Rotation paths and how fast each direction turns (degrees each step):
Each turn is a multiple of 5 degrees from 10 to 175, or 0.
Each row of a path follows its step; steps can be skipped.
Rotation 1:
step 2: [40, -34, 12, -25, -16, -30, 3, 20, 24, -4, -2, 15, -10, 10, 10, 30, 47, -13, -7, -22, 20, 19, -7, -6, -7, -10, -33, -22, 11, 5, -6, 8, 25, -28, 17, -47, 3, 9, 4, -5, 35, -10, -23, -28, -32, 11, -31, -1, 3, -29, 0, -3, 8, -9, -31, 11, -14, -12, -14, 15, -2]
step 3: [-7, -5, -10, 19, -9, -36, -14, -11, -7, 21, -2, 1, -20, -26, 64, 1, 18, 43, -11, -37, -49, 24, 22, -1, 13, -5, -17, 8, -1, -1, -9, 1, 23, -19, 20, -15, 17, 1, 13, 13, -27, -23, -4, -29, 11, -8, 15, -13, 25, -4, -16, -12, 15, 31, 8, 13, 5, 8, 9, -25, 2]
step 6: [18, 5, -22, -3, -3, -6, -36, 37, -6, 26, 28, 8, 2, 6, 53, -33, 2, 4, 32, -39, -36, 0, 12, 16, 11, 16, 12, -8, -10, -34, 11, -3, 29, 19, 7, -16, -7, 36, -34, 14, -9, -20, -9, -7, -20, -23, -8, 14, 29, -15, -22, -7, 13, 3, -7, 1, -13, 10, 14, -17, 20]
step 7: [4, -29, 17, 4, 20, 17, -20, -6, -13, -15, 14, -21, -20, -8, 20, -9, 13, 43, -17, -15, 7, -33, 8, 10, 0, -46, 3, -41, -7, -7, -1, 8, -7, -15, -19, -15, -18, 35, 8, -17, 22, 9, 18, 39, 4, 33, -45, -29, 15, -21, -6, 7, 6, 33, 17, -3, -12, -3, 5, -18, 0]
step 8: [-2, -7, -10, 5, -1, 30, 18, -11, 45, 20, -27, 3, -13, -1, 7, 20, 6, -12, -20, -33, 41, -32, 15, -21, -1, -27, -12, 23, 18, -5, 9, -12, -14, -34, -7, -30, 22, -3, -1, -4, 15, -55, -7, -37, 13, -6, -9, -10, -6, -9, -16, 6, 28, 12, -19, -17, -30, -13, 7, -23, 0]
step 11: [0, -22, -9, -18, 8, 14, -1, 9, 33, -36, 7, -23, 12, -7, 39, 13, 24, -3, 1, -7, 19, -9, 27, -5, 26, -8, 1, 7, 9, 18, 51, 13, -8, -9, 9, -16, 34, 25, -17, 13, -1, -43, 6, -14, 6, -12, 3, -41, -26, -31, 26, -19, 8, 1, -32, -11, -5, -11, 4, 2, 30]
step 14: [-12, -3, 1, 10, 11, 17, 2, 25, 17, -21, 17, 25, -10, 23, -25, 17, -9, 27, -19, 0, -8, 1, 46, 1, 19, 0, -13, 11, 27, -27, 16, -4, 23, 11, -13, -4, 26, 11, -18, 2, 27, -56, -8, 12, -6, -6, 10, -39, 5, -8, 31, -32, 21, 0, -9, -43, -22, -22, -19, -12, 11]
step 15: [6, -18, -12, 20, -2, 30, -52, -7, -2, -10, 35, 36, 19, -18, 11, -3, 13, -23, -17, -19, 22, 26, 0, 18, 21, -5, -1, 1, 8, -39, -30, 5, -5, -2, -6, 2, -19, 14, 5, 37, 0, -9, 18, 12, 10, 1, -7, -10, 16, -12, -18, -15, 50, -45, -27, 35, -8, -3, -7, 0, 13]
Speeds:
[-5, 6, -6, 8, -1, -7, -6, -6, 12, -3, -2, -3, -7, 8, 3, 0, -1, -2, -6, -7, 3, 3, -8, 7, 2, 2, 3, -2, -2, -4, -7, -6, 7, 4, 7, -1, 0, 5, 6, 4, 1, -3, 2, -3, -5, -1, 3, 9, -14, -5, 3, -7, 9, 4, -7, -12, 5, 6, -1, 5, 2] : 120
[-3, 4, 6, 4, -2, -3, -3, -4, -4, 6, 0, -6, -7, 6, 9, 2, 5, 3, -6, 6, -8, 0, 2, 7, 2, 1, 6, 5, 3, 4, -3, 6, 2, 7, -4, -9, -2, 14, 0, -7, 7, 13, -1, 5, 8, -6, 6, -7, 2, 9, 3, -1, -5, 8, 9, -8, 1, -2, 6, -4, 1] : 110
[-2, 3, 1, 3, 8, -10, -3, 4, -9, -5, -3, 4, -1, -4, -3, -3, 4, -5, 6, 0, -3, -8, -2, 9, -2, -7, 11, 8, 7, -4, -6, 5, 11, -5, -7, 1, 5, -2, -4, 5, -9, 1, 6, -3, 5, -1, 1, -1, 3, -10, -5, -7, -3, -9, -2, -3, 5, 5, 5, -7, -8] : 125
[5, -10, 5, 2, -7, 0, -1, 0, 1, -11, -5, -6, 9, 6, 9, -2, 1, 2, 0, -3, -3, 11, 0, -5, -6, -16, 3, -14, 3, 6, 0, -1, 5, -4, 3, -4, -3, 1, -1, 5, -3, 3, 11, 2, 0, -9, 1, 1, -2, 5, -4, 2, -4, -8, -2, -5, -6, 3, 0, -6, 8] : 80
[-4, 3, -3, 6, 0, -5, 2, 13, 5, -1, 4, -5, 1, 12, -6, -1, -2, -4, 3, -3, -10, -6, 13, -4, -4, -2, -4, -4, -7, 4, -1, 7, 3, 2, 2, 14, 3, 8, -9, -2, 7, 5, 1, -1, 0, 14, 2, -4, -2, -1, -1, -4, 4, -7, 4, 0, -1, 3, -4, 1, 6] : 140
[0, -2, 0, -2, -4, 2, 1, -5, -1, -9, 5, 14, -4, 7, 7, -12, -2, -2, 3, 0, 4, 2, 10, -2, 4, 3, 15, 3, 3, 5, 9, -1, -8, 9, -2, 2, -8, -3, -5, 5, 5, 5, 0, 0, 7, -4, 7, 5, -2, -10, 2, -1, 1, -4, 1, 6, 6, 1, -5, 7, 2] : 70
[4, -6, -6, -3, 3, -5, -11, -3, -10, 0, 3, -9, -5, 9, -3, -2, -8, 13, 2, -2, 6, -5, -2, 4, 0, -5, -5, 1, -9, -3, -6, -2, -9, 3, 6, 11, 0, -3, 3, 8, 7, 1, 1, 2, 11, -5, -7, 3, 4, 1, 3, 4, -9, 0, -1, 3, 5, 8, 4, -2, -1] : 120
[-1, -3, -4, -2, 0, 0, 1, 3, 3, 7, -3, -7, -2, -6, 5, -6, -4, 7, 1, 6, -13, 5, 0, 5, -6, 4, 6, -1, -1, -11, 11, 3, -1, 2, 9, -5, -2, -7, 10, -5, 1, -1, 6, 0, 1, 8, -4, 4, 2, -5, -7, 1, -2, -4, 7, -6, 9, 0, -15, -6, 0] : 110
